In the rows, 128 means zero.
A single turn carries every row of the set below to another of its rows. Some are shown first; where does it send the rows asked next?
Z_665: [103 116 102 110 112 155  99 125 154 156 161 175 116 148 114 111 162 136
 171 141 118 121 104 136 103 143 125 117  99  83 147 149 137 127 116 137
  95 134 141 105  99 137 124 114 118 150 153 160 105 125 149 137 142 111]
Z_830: [164 132  97 117 119 166 120  98 153 119 158  90 100 155 128 134 133 150
 143 177 128 132 131 121 129 144 125 151 145 163 140  94 135 125 138  95
 155 129 166 122 119 121 127 140 141 138 150 135 102 126 152 131 119 161]
Z_719: [100 118 106 112 112 146  87 130 157 150 163 172 126 143  99 122 150 126
 149 148 105 121 102 133  97 131 140 136  93  68 140 158 138 118 114 141
  90 140 144 108 123 139 126 120 130 149 159 155  89 135 135 141 143 112]
Z_673: [103 117  93 114 118 148  86 121 163 133 155 175 117 153  95 119 157 119
 149 152 105 131 105 134  95 129 129 115  99  88 146 146 139 117 102 131
  95 142 146 105 111 151 116 114 119 146 151 151  84 126 148 136 137 116]
Z_331: [115 143 106 129 126 135 117 142 121 148 163 120 159 126 133 131 136 102
 126 147 129 149 142 106 131 107 118 113 137 122  92 147 106 135 149 118
 177 166  94 157 137 163 155 128 127 146 125 141 124 136 132 126 137 183]
Z_209: [153 129 175 135 119 122 116 147  98 114  68 141 120 111 152 128  72 138
 102  74 133 132 136 128 159 123 136 137  71 150 123 130 140 128 106 142
 130  97 126 141 147  99 139 127 110  99 114 135 111 145 105 119 115 124]
Z_178: [130 126 137  96 154 112  83 134 156 115 133 152 171 125 106 140 159 110
  94 161 120 141 107 130 131 108  95 125 131 131 154 115 120 111  95 124
  99 151 108 119 152 138 169 163 129 144 155 104  81 142 101 129 130 108]
Z_69: [138 112 135 130 106 117 135 134 118 118  85 113 102 139 112 170 113 142
 125  85 141 106 150 124 132 130 159 137 119 138 129 150 108 164 123 127
  99  70 151 110 144  99 108 121 124 106  99 121 148 100 141 123  84 107]
Z_195: [134 130 154 102 146 105  89 128 154 119 129 138 169 116 101 140 155 107
 103 167 127 142 109 138 143 117  89 142 132 133 166 127 125 112  87 127
 126 142 107 130 151 129 163 167 127 141 150  99  89 147  89 126 133 114]
Z_86: [130 128 162 126  99 101 148 116  77 126 117 126 111 139 135 141  80 133
 130  57 104 105 154 135 139 115 143 143 105 161 121 165  98 127 111 128
 138  85 108 129 124 138 132 143 113 123  93 138 137 152 169 129 118 138]
Z_362: [149 114 137 116  97 112 145 136 121 120 102 118  98 145 113 166 110 141
 119  74 144 106 159 127 129 129 148 141 116 137 131 153 108 157 122 115
  96  69 153 122 152 109 103 118 128 106  99 108 140  99 149 122  87 109]
Z_788: [164 130  82 121 112 157 101 101 147 107 163 114 101 158 115 134 129 123
 131 176 109 132 131 124 122 134 130 141 144 159 128 105 141 114 136  90
 157 143 174 127 121 138 126 127 144 139 148 138 100 125 156 127 113 170]
Z_508: [143 127 148  93 156 120  98 122 159 126 121 140 158 115 118 136 174 126
 110 157 133 147 102 129 150 128  95 126 127 141 168 105 118 110  95 124
  99 144 108 119 142 120 164 167 132 137 148 109  89 138  92 133 132  98]
Z_228: [107 149 115 129 142 145 122 144 109 151 166 120 157 123 152 119 138 116
 130 145 136 133 138 119 138 118 113 103 126 112  92 137  97 146 147 123
 161 168  87 156 124 143 171 140 121 150 133 137 133 148 126 129 141 157]
Z_174: [154 140  83 110 105 145 110 104 159 108 162  97  93 159 109 141 125 137
 138 178 118 148 132 118 121 127 146 147 147 146 129 101 142 105 130  99
 148 129 175 123 131 129 126 129 141 137 158 132 103 123 153 136 117 155]
Z_885: [142 120 152 124  92 125  99 144 100 124  85 173 125 137 171 148  92 144
 120  77 131 137 136 144 138 122 152 157 105 119 138 149 127 151 102 133
  71  99 134 121 150  90 136 113 132 139 103 142 171 134 128 149 117 107]
Z_645: [116 138 107 128 139 134 112 149 117 131 165 124 164 132 127 123 129 101
 109 161 131 139 141 116 134 111 111 108 135 121  93 138 105 142 147 109
 163 178  98 159 136 156 166 135 124 151 140 134 122 146 124 119 125 170]
Z_766: [146 121 146 116  92 119 107 152 104 128 102 177 119 147 177 143  95 142
 114  66 134 136 148 147 134 126 146 162 110 110 139 155 132 141 101 124
  68  99 132 129 162  96 132 111 132 143 106 138 160 132 131 147 117 104]
Z_56: [130 133 161 134 103 102 148 111  72 123 101 118 103 129 133 151  86 135
 134  64 104 109 139 126 138 110 145 146 106 162 115 156 102 136 109 139
 136  87 116 113 120 131 142 145 110 118 101 146 148 144 163 125 115 137]
Z_729: [158 135 170 124 118 115 116 145  94 116  85 143 121 118 153 117  72 134
  96  67 138 126 143 138 157 126 132 142  79 150 133 136 140 115 104 140
 127  97 121 147 154 100 129 124 108  98 114 125 102 143 105 119 114 120]

Z_766 goes to Z_362
Z_830 goes to Z_228
Where do these go?
Z_885 goes to Z_69
Z_645 goes to Z_178
Z_195 goes to Z_719

A single turn carries every row of the set below to another of its rows. Some are shown first; where does it send the rows asked next?
Z_862: [136 135 128 104 112 108  97  88 111 137 103 139 116  95 122 111 135  90
 106  96 152 147]
Z_997: [117 158 135 179 168 168 134  95 148 107 110 173 120 102  96 149 122 132
 102 136 101 138]
Z_117: [114 147 128 167 152 180 139  91 139  95 120 164  98 122  69 143 121 140
 106 131 114 118]
Z_96: [135 121 120 143 123 107 159  91 154 134 120 118 133  83 162 151 148 120
 135 111  92 135]
Z_367: [139 156 119 138 150 154 168  84 165 110 106 120 143 116 133 120 140 102
  79 157 141 146]
Z_472: [131 115 111 159 170 177 102  98 134 116  83 144  99 100  80 115 121 113
 114 166 157 153]
Z_147: [158 147 111 111 118 124 116  76 109 122 107 150 101 135  99 174 139 101
 101 108 115  96]
Z_939: [152  89 117 112 129 177 132 143 115 161  80 150 111 107 132 138 107 148
 102 155 115 153]
Z_490: [181  95 112 139 125 178 134 121  89 140  85 129 115 140 109 132  99 119
  82 154 126 121]
Z_698: [102 109 133 131 123 142 159 102 140 137  96 122 107 157  65 138 128 124
  94 139 163 130]
Z_329: [144 155 118 104 132 174 165 102 154 135 109 166  95 132 123 131 147 118
 108 139 137 179]
Z_8: [161 111 118 131 109 149 116 105 107 125 118  65 123 129 110 127 135 109
 159 122 126 118]
Z_21: [154  87 123 163 120 135 108  87 133 139 112  59 124 115 101 121 127 105
 118 139 111 117]
Z_609: [119  92 126 115 129 121 109 103 142 123  94 129 109  84 108  83 152  97
  98 100 149 132]
Z_616: [165  99 113 148 127 155 114  93 108 101 107  78 118 123 100 105 127 114
 158 117 131 114]
Z_601: [110 117 116 144 135 163 132 100 105 102  94 120 127 131  97 166 138 111
  94 110 169 172]
Z_946: [121  95 157 121 127 171 139 143 110 104  98 135 128 105 109 123 117 151
  74 124  92 137]
Z_51: [145 157 124 173 123 179 134 108 142 164 106 110 140 159 122 160 114 140
 125 138 132 146]
Z_666: [129 116 118 155 134 124 148  94 149 119 118 127 130  74 150 149 143 154
 146 101  90 135]
Z_799: [151  97 133 168 128 164 160 121 128 110 100 124 129 118 143 141 119 150
  64 139  91 109]
Z_522: [148 116 149 120 128 144 150 123 126 141  95 160 110 126 110 138 121 143
  49 155  94 114]
Z_191: [154 112 126 110 134 113 132  99 181 168  78 129 108 106 127 115 132 109
 134 162  98 125]
Z_248: [128 107 162 117 119 134 109 131 119 124 135  95 113 134 103 137 160 112
 151 126  99 132]
Z_426: [124 108 159 110 135 136  99 125 111 119 143 127 109 134  83 144 141 117
 149 139  93 127]
Z_760: [158 131 108 154 127 151 136  91 137 117 131 143 122  96 165 151 144 103
 127  86  85 145]
Z_172: [167 107 104 135 130 177 136 118  98 126  78 142 127  88 139 115 113 136
  67 117 134 149]
Z_474: [170 151 139 152 125 103 124  70 127 115 106 156  98 133 109 123 145 109
  90 102 116 100]
Z_487: [132 115  98 182 163 182 124  97 141 145  94 129 116  96  82 121 107 132
 129 159 148 144]
Z_4: [136 134 125 103 130 111  93  84 121 141 100 154 118  73 108 100 125 112
 111 110 140 155]
Z_115: [134 120 144 121 124 153 105 139 114 145 111 131 115 127  94 159 151 132
 158  88  89 140]
Z_861: [118 131 141 183 161 176 129 103 144 108 109 154  90 119  81 163 138 150
 115 141  96 147]
Z_162: [113 122 159 162 123 169 120 116 165 142 101 100 120 129 125 128 136 147
 109 142 120 189]
Z_404: [167 108 113 130 125 108 147 103 152 172  95 134  99 113 152 144 154 108
 152 137 114 146]
Z_993: [149 125 107 169 155 176 126  80 156 141  81 154  83 102  90 107 109 126
 117 160 140 159]
Z_515: [148 149 147 120 104  94 124  77 127 123  97 137 101 135 108 125 145 103
  96  98 126 103]
Z_444: [171  94 113 152 140 110 130 101 149 174 103 142  94 117 136 145 143 116
 149 162 115 135]

Z_248 goes to Z_404
Z_191 goes to Z_147
Z_522 goes to Z_490
Where do these go?
Z_117 goes to Z_487
Z_601 goes to Z_162
Z_4 goes to Z_426

A single turn carries every row of the set below to another of its rows. Some are shown first; where does it send the rows asked next?
Z_467: [158 114 137 108 145 160 134 120 148 114 128 134 140 143 104 112 140 110
 163 143 113 165 116 139 127 153 106 129 119 132 135 110 118  91 150  98]
Z_217: [137 111 147 140  89  95 140 145  99 128  80 136 123 134 161 109 117 131
 125 152  85 134 147 106 146 117 130 131 103 160 171 101 122 145  60 114]
Z_300: [123 126 177 174 152 106 136 132 109 171 109 131 102  99 136 117 110 119
 115 122  99 103 116 115 129  94 120 139  74 136 138  94  71  87 116 152]
Z_383: [147 106 145 180 140 135 136 129 109 173 118 143 104 108 142 131 117 132
 132 112  94  98 123 122 151 112 136 122  63 131 136  80  60  97 118 143]
Z_281: [140 107 156 162  69 101 112 146 101 140 107 135 114 141 158 113 110 112
 147 139  65 131 148 101 121 114 152 119 117 154 167  89 135 165  71 114]
Z_605: [121 141 174 141 111  89 130 149 168 127 134 106 106  79  68 126 157 105
 164 108  90 140 140 142 107 127 125 130 121 117 126 129 126 140 138 105]
Z_151: [127 157 162 176 110 144 121 100 102 139 123 164  81 134 128 138 121  76
 121 147  92 108 127 133  88 109 103  95 118 150 159  66 121 119 123 135]
Z_747: [134 130 156 195  86 129 116  98 116 139 137 154  90 130 105 154 121  89
 132 146  77 102 132 148 122 134  97  95 106 152 151  41 107 126 116 125]
Z_543: [138 120 153 137 116 102  86 161 114 162 138 114 106 100 127 120  98 129
 109 125 125  99 132 120 148  94 178 114 122 147 143 138 141 154 134 143]
Z_984: [107  98 194 121 138 120 120 125 116 161 115 109 128  88 164 109 143 130
 144 151  92 101 128 136 143 124 131  84 129 139 168  65 104 175 101 144]
Z_65: [116 154 167 184 118 136 124 111 110 141 129 175  95 140 112 146 126  85
 120 150  73 100 128 135  89 114  92 111 123 157 159  68 121 129 134 141]
Z_279: [126  93 182 120 123 143 135 131 113 154 119 105 114 150 120 114 129 151
 103 144  79 100 118 107 124 138 112 128 132  97 187  94  96 171  97 144]
Z_78: [118 101 156 156  94 129 163 139 122 119 105 130 153 134 154 114 159 149
 125 123  64 116 190 123 143 101 103 136 124 143 142  78  95 148 109 131]
Z_268: [111  85 193 138 124 114 103 106 119 163 127 116 146 116 168  99 132 104
 145 159  77 115 125 130 121 120 119 105 151 157 162  51 119 162 121 141]
Z_76: [150  91 162 125 108 158 134 122 100 159 121 125  99 158 128 120 120 127
 101 160  80  96 128  99 111 132 148 132 145 117 165  82  97 181 116 135]
Z_337: [122 107 157 191 138 113 131 137 112 182 126 150 108 107 139 137 121 131
 134  89  83  91 118 115 120 100 126 129  79 121 151 110  86 102 117 150]
Z_628: [136 136 161 101 128 102 119 109 122 116 127 129  94  85 124 164 102 124
 154 164 134 127 129 163 135 130 138 128 128 148 117  95 139 133 167  92]
Z_600: [147 125 131 101 126 114 124 137 140  95 137 105 124  96  73 108 159 119
 120 115 132 135 144 121 111 135 114 135 137  92 127 115 137 129 118 135]
Z_445: [156 115 105 124 156 136 130 125 141 122 124 168 136 113 110 134 151 117
 176 150 113 141 106 165 136 156 141 131 119 149 133 109 123 139 147  97]
Z_338: [144 124 160 117 106 123 111 108 150 126 126 123 105 136 106 158 127 132
 158 110  91 148 124 133 106 133  93 150 130 101 153 117 143 139 192 100]
Z_113: [142 143 150 133 114 127 118 139 145 104 131 139 110 107 117 169 126 142
 182 121  91 131 163 160 129 127 132 129 117 127 113  92 130 159 189 101]
Z_312: [172  97 118 135 105 131 100 140 118 137 130 113 128 156 114 106 101 146
  88 143 122 129 123 122 186 106 138 154 110 148 136 103 107 124 141 131]
Z_705: [169 106 101  96 129 116 115 147 129 102 134 141 134 105  84 124 147 123
 143 139 129 143 128 125 143 166 133 125 122 126 135 108 145 129 105 119]
Z_646: [133 139 155 143 114  89 135 123 138 102 133  91 102  90  77 126 114 110
 145 128 134 119 135 157 102 137 139 132 118 104 122 133 127 125 104 101]
Z_519: [138 128 140 106 138  85 104 159 145 112 129 127 139  68  89 119 155 107
 156 124 118 131 147 129 120 151 133 114 130 129 131 119 156 146 117 139]
Z_261: [132  99 162 184 144 106 121 133 119 179 118 145 124 124 131 124 114 130
 136 115  76 117  99 116 148 117 102 142  67 139 154  85  74  89 117 147]
Z_634: [122 111 169 165  89 121 147 132 116 111 121 111 137 143 137 100 133 127
 110 151  67 114 180 126 126  90 115 153 138 145 119  50  88 155 116 131]
Z_995: [145 146 167 183  87 132 117 105 121 142 116 146  83 141  96 144 117  79
 122 151  70 115 131 134 119 136  92 106  96 151 157  47  99 128 124 132]
Z_12: [143 141 156 115 104  98 104 118 126  95 128 114  93 135 109 142  94 133
 153 148 118 169 104 142 129 121 102 154 113 123 138 100 148 116 141  85]
Z_948: [161 113 124 102 138 123 113 140 157 101 124 123 160  98  93 103 173 111
 154 122 112 154 152 132 141 155 103 126 123 125 125  89 128 129 145 137]
Z_810: [122 115 173 149 120 110  90 136 143 146 142  83 143 126 119  93 119 133
  97 103 111 111 139 125 137  76 113 146 136 122 141 119 123 136 167 160]
Z_688: [155  91 138 154 112 120  77 148 144 158 130 125 165 125 147 114 120 131
 149 112  92 129 149 133 185 113 138 114 109 171 141  98 125 138 167 140]

Z_217 goes to Z_984
Z_76 goes to Z_281
Where do these go?
Z_605 goes to Z_467
Z_948 goes to Z_600
Z_688 goes to Z_810
Z_300 goes to Z_383
Z_113 goes to Z_338
Z_747 goes to Z_65

A single turn carries every row of the set below to another of its rows. Some are shown first; where does it send the rows asked next?
Z_110: [153 105 119 109 114 226 162 148 112 137 106 110 129 130 115 105 107 118
  85 128 159 146 166 184 141 110 107 138 173 159 149 133 113 139 138 129
 144]
Z_824: [152 150 194 149 157 136 172 140  80 141 105  81  93  89  93 122 130  82
 103 112 144 163 195 154 135 148 107 164 213 161 134 106 130 111 141 124
 130]
Z_676: [171 128 140 138 149 214 159 130 127 124  74  84 120 151 136 127 148  46
  87 102 137 138 158 168 158  71 107 124 181 139 137 115 177 128 126 126
 139]
Z_159: [145  98 166  98 136 137 148 120 175 178  92 164 130 124 103 129 114  84
 106  89 147 136 174 159 126 108 113 170 179 151 132  73 126  97 129 129
 121]
Z_266: [117 179 127 116 129 155 156 174 141 121 144 147 126 101 151 103 115  94
  97  80 148 109 181 218 167 124 126 165 156 177  80  95 133 112 104 120
 131]
Z_900: [158 138 152 120 165 167 126 142 143 127 131 128 121 131 142 142  85  66
  73 119 162 123 160 203 146  30  99 150 199 138 108 120 133 113 148 151
 161]
Z_937: [165 155 161 110  90 146 152 146 130 141 114 111  68 151 140 136 140  83
 105 140 129 120 160 138 140 114 129 132 183 184 132 132 108 134 113 149
 139]
Z_446: [175 154 164 112 139 153 142 160 141 120 153  96  74  94 116 140 150  62
 128 135 136 143 169 159 148 137 132 129 154 191 122 164 137  97  89 122
 133]
Z_321: [153 175 191 134 153 162 161 117 119 137  82  68  85  90 122  98 158 108
 114  86 159 159 176 159 138 118 142 157 205 152 135 131 168 120 124 123
 161]
Z_424: [129  96 168 108 145 163 130 128 138 137 107 132 117  72 107  95 110  92
 107  54 138 158 169 180 147  97 135 132 148 177 126 118 176  96 117 138
  96]
Z_986: [131 170 158 111 124 167 149 141 119 128 139 120 121  98 164  89 118  99
  87  79 187 124 145 190 162  97 119 127 164 131  56 100 142 111 102 152
 143]
Z_927: [132 125 120  91 172 163 162 150 144 114 123 114 102 147 131 137  87  85
 110 141 144 121 170 220 129  54 104 160 190 162  94 118 155  92 161 120
 137]
Z_921: [145  83 187 127 129 137 136 135 148 152 114 129 130 119  82 116 122  66
 103  62 166 175 153 161 124  95 116 142 180 160  92  82 156 103 113 143
 123]
Z_11: [148 106 130 130 146 180 138 152 133 131 140 106 110 104 127 137 100  81
  88 108 178 119 180 223 160  62  91 127 183 194  88 104 140 115 155 132
 168]
Z_906: [128 125 169  87 134 159 134 135 171 155  89 119 122 117  87 109 108  77
 113  79 139 106 178 190 140 109 142 161 142 145 139  84 180 106 128 137
  99]
Z_493: [113 139 145 122 153 139 143 122 111 134 126 132  91 112 170 117 138  86
  99 115 151 130 142 180 139 109  72 135 177 115  63  84 130  91 117 135
 127]
Z_951: [170 148 120 121 198 162 168 129 123 149 122 120 122 107 113 157 166  62
  89 118 141 156 174 182 149  89 106 159 204 202 142 122 172  85 132 117
 119]
Z_571: [ 94 132 162 118 177 158 155 144  84 114 109 121 129 121 123 111 148  24
 116  99 134 143 158 131 121 109 122 118 180 145 107 114 106 108 150  98
 143]
Z_223: [146 174 161 113 138 174 156 134 148 111  76  99 104 115 136 106 125  98
 132  99 177 161 156 170 157 146 145 180 178 174 161 118 146 149 123  98
 160]
Z_416: [176 169 173 104 131 159 163 153 150 118 128  84  67 134 142 132 146  50
 126 127 124 107 166 147 140 111 131 125 167 169 143 139 134 114  97 144
 109]
Z_929: [112 167 143 133 155 127 141 168 145 126 141 144 114 135 152 118 136  59
 101  96 112 110 177 206 138 126  84 171 171 124  85  87 139  93 112 116
 130]
Z_931: [162 152 148 105 153 172 152 173 124 160 168  98 157 141  61 118 132  85
  73 119 171 145 176 202 125 113 119 173 192 167 144 139 149 110 134 141
 143]
Z_878: [153 116 145 108 171 171 155 176 147 129 152 101 131 133 139 106  99  82
 101  92 136 109 199 223 150  65 100 137 174 163 108 140 162  91 153 122
 172]
Z_967: [158 163 191 131 145 147 157 163 119 114 108 105 130 129 109 122 100  58
 112 111 158 157 173 159 152 167 111 184 190 154 165 103 115 142 134 107
 140]
Z_382: [ 99 159 144 105 162 153 138 162 135 117 137 133 142 126 119 136 172  35
 120  85 144 131 168 156 136 123 143 150 186 176 134  85 120 110 153  84
 171]
Z_959: [ 95 188 144  88 141 177 127 153 120 135 132 114 140  92 120 130 153  95
 107  81 176 118 184 174 122  95 177 144 178 167 143  99 111 123 131 114
 165]
Z_273: [175 152 171 122  97 138 124 170 131 140 145 109  90 128 107 135 148  75
  99 135 143 153 161 148 142 131 134 130 170 181 108 158 125 122  99 142
 174]
Z_687: [ 89 158 162 104 151 184 142 138  72 130 103  93 124  92 118 111 131  76
 104  98 169 130 169 153 104  80 157 111 171 137 108 121 106 126 130 125
 134]

Z_927 goes to Z_900
Z_929 goes to Z_493
Z_906 goes to Z_159
Where do these go?
Z_110 goes to Z_931
Z_273 goes to Z_446
Z_321 goes to Z_223
Z_382 goes to Z_571

